In the rows, zero is written as 128.
One turn moves each row of this set onto another row. After a few examples, where does it send each row asked below?
sadul: [127 152 145 143  95 124 125 142 103 121 101 171 116 118  87 153 131 130
 126 106 128  71 123 124 125 127 148 106 101 161 175 108]
Rupa: [137 147 131 141 125 102 126 139 126 124  96 156 121  76 134 142 154 139
 103 132 114 128 153 144 133 110 144 128  99 115 128 111]
fiz: [105 158 152 161 115 123 124 137 140 126 114 159 115 122  78 115 110 131
 108 132 113 100 115 130 133 138 135 120 131 143 163 112]
Bogo: [110 115 152 148 140  94 144 132 116 129 106 139 127  67 130 136 136 136
 116 138  95  95 125 128 151 134 109 127 101 111 140 116]
rak: [127 156 141 153 140 108 155 110  99 127  59 143 126 131 113 162 148 151
 123 111  94 105 130 167 129 152 103 124 122 120 130 114]
tos: [128 151 146 133 118 114 156 134  96 106 101 157 124 109 103 159 133 120
 149 103 124  82 152 121 143 122 167 105  91 165 153 117]
fibi: [128 129 137 128 133 106 116 123 112 144 116 142 128  80 122 126 138 134
 116 131 122  94 135 129 146 123 120 119  93 103 129 111]
tiz: [ 89 121 162 171 125 108 176 119 115 119  96 139  98  99 113 123 106 141
 134 124 121  90 121 143 139 125 132 135 140 150 157 116]
Buv: [104 158 138 169 121 113 155 122 140  93  95 147 122 101 117 116 113 134
 103 128 129 122 137 150 117 108 136 131 124 126 140  96]
degu: [121 160 136 154 137 107 157 106  99 126  63 142 125 132 107 159 145 147
 129 108  96 104 126 174 128 151 106 126 130 126 132 111]
rom: [120 135 148 129 144  96 123 150 132 141 102 153 138  94 120 180 161 126
 113 126 101 104 138 117 134 128 116 126 107 133 133 126]
genal: [123 153 138 148 133 117 146 123  95 133  73 133 131 136 109 162 146 150
 132 100  84 109 124 160 136 157 104 121 115 120 133 125]
Busur: [ 83 149 162 171 135 105 144 131 137 114 112 138 134 117 105 150 116 131
 120 125 106 103 113 126 115 122 123 154 148 137 146 118]
Nur: [124 111 152 135 117  99 169 135 103 127  76 152 110  91 128 161 142 135
 138 113 128  77 140 134 147 126 135 110  86 159 161 114]
vagon: [136 148 146 151 129  96 112 145 135 135 130 155 128  91 121 151 133 104
 117 128 111  86 137 123 139 124 114 127 107 121 113 104]
kabeb: [100 143 152 160 118 118 145 109 126 132 112 134 106 114 105 106  98 142
 129 127 141 100 121 143 137 118 142 140 128 128 145 111]
tave: [126 159 140 154 130 109 156 108  92 125  58 144 125 134 113 168 149 152
 128 105 100 101 129 168 128 150 109 126 120 124 134 113]
Bules: [121 150 138 148 132 121 151 120  88 130  68 137 123 141 107 162 145 150
 135  92  93 100 129 159 133 154 106 115 121 133 137 122]
Tid: [131 149 155 143 142 113 127 136 105 118 119 148 140  88 119 139 141 128
 115 132  89 105 146 106 151 129 143 120  90 110 129 127]
raku: [118 156 163 186 112 109 136 131 134 123 122 151 101 124 114 136 103 119
 126 121 130  87 125 129 125 115 140 149 137 140 127 107]
rur: [146 143 160 151 109 108 142 142 130 128  94 165 106 125 121 165 129 107
 127 108 145  75 152 120 132 118 136 112  97 158 132 103]
Vebi: [116 133 162 148 123 118 156 136 110 119  81 163 114 127 113 183 144 130
 131 102 134  79 143 115 112 113 135 121 125 172 156 117]
lok: [ 98 157 159 164 138 125 160 122 121 104 117 145 117 117  90 113 102 124
 127 125 108 107 140 123 142 129 152 123 136 144 142 122]
tok: [132 147 128 145 114 116 149 128 101  99  84 167 106  95 119 152 143 133
 123 105 145  94 156 146 112  99 148 109 117 150 145  94]
vafi: [137 146 152 143 118 121  99 147 114 142 113 167 122 100 104 141 146 138
 100 133 100  95 130 111 139 135 131 114  97 120 151 121]
salek: [114 153 144 158 132 123 155 116  95 125  71 132 129 145 106 154 137 150
 132  97  89 107 121 160 131 155 105 121 126 125 136 120]
dek: [131 128 145 127 109 117 151 119 106 128  85 151 113 115 116 143 126 131
 135 107 161  73 143 132 137 115 142 102  83 150 156 103]

tok goes to Buv
dek goes to kabeb
Now find these:
Tid goes to tos
Bules goes to salek
rom goes to Vebi
fiz goes to vafi
raku goes to vagon
Nur goes to tiz
degu goes to rak

One turn moves each row of this set onto another row. After a few examples, where does it send each row asked below?
zed: [155 143 144 102 102 141 142 116 145 103 134 115]
Lus: [131 124 127  76 144 168 113 135 130 113 144  99]
Tovo: [142 116 144 122 129 154 105 118 123 103 127 121]
likir: [160 137 110  95 135 153 137 117 141  84 128 129]
lutoz: [128 115 125  97  96 153 138 137 135 130 115  97]
lamur: [152 133  79  93 113 159 111 102 126 144 113 119]
nomaf: [125 135 102  82 104 127 123 126 155 118 138  98]
lepa: [146 153 115 114 138 148 113 107 107 135 138 129]
Poti: [141 133  98  96 132 147 105 104  96 131 122 102]
bupo: [148 155 147 109 116 155 117 140 140 110 131 103]
vuvo: [137 141 101 110 115 184 109 120 117 124 146 107]
Sak: [158 146 110 103  96 149 115 125 162 149 121 116]
lival: [146 154 126 115  97 152 102  97 131 139 129 105]
Sebad: [127 122 108 100 130 157 119  91 138 149 142 102]
nobo: [129 130 145  97 110 156 135 135 140 135 140 131]
lur: [123 141 104  71 109 139 113 133 144 112 150 112]
bon: [152 142 101  85 109 173 103 139 142 138 142 130]
Bera: [164 133 123  96 124 139 134 149 146 132 103 113]
Dizav: [137 123 140  92 128 134 121 114 150 127 117  79]
bomu: [151 127 118  86 131 175 110 126 119  92 104 108]
Tiri: [144 115 122 103 149 157 143 112 149 114 107 110]
bab: [144 128 128  72 119 164 122 123 121  94 150 119]
debos: [158 148 123 109 127 122 113 111 160 124 111 103]
mero: [140 108 120  79 115 141 141 104 139 108 127  91]
legan: [157 125 113  75 139 139 124  97 141  93 123 123]
rez: [153 145  88 112 112 158 125 105 137 146 117 129]
nez: [161 137 126  79 137 151 119 153 136 131 122 133]
Moku: [155 117 115  66 133 141 115 143 135 134 106 109]
perot: [152 144  94 132 109 158 113 121 136 130 118 127]
nat: [145 118  92  76 114 156 111 120 155 152 127 106]
Bim: [159 157 109 101 131 160  98 142 132 100 135 120]
lale: [166 136 112  92 119 138 129 107 139  85 109 111]
Mizev: [136 101 133 111 136 157 103 116 120 102 124 111]
solin: [130 154 113  91 102 132 123 132 154 114 147 115]
Bimet: [158 143 150  95 133 149 112 108 140 110 107 132]
vetar: [145 141 102 127 130 143 132 106 114 136 119 102]
derud: [140 115  92  80 156 149 113 120 146 118 130  98]
zuto: [153 146  92  95 119 163 108 104 127 145 128 140]
Kido: [144 121  91 101 113 140  94  98 134 139 109 111]
pirom: [127 118 138  68 103 155 107 128 123 130 128 115]
guz: [139 128  92 100 135 162  99 111 130 137 140 143]
rinuv: [138 106 140 124 132 147 114 111 131 109 118 107]

pirom goes to lutoz
nat goes to Sak
nez goes to Moku
Now find these:
Poti goes to vetar
Mizev goes to rinuv
Sebad goes to lival
rez goes to zuto
derud goes to debos
Tiri goes to Bimet
bab goes to mero
likir goes to legan
perot goes to guz
nomaf goes to solin
Lus goes to Dizav

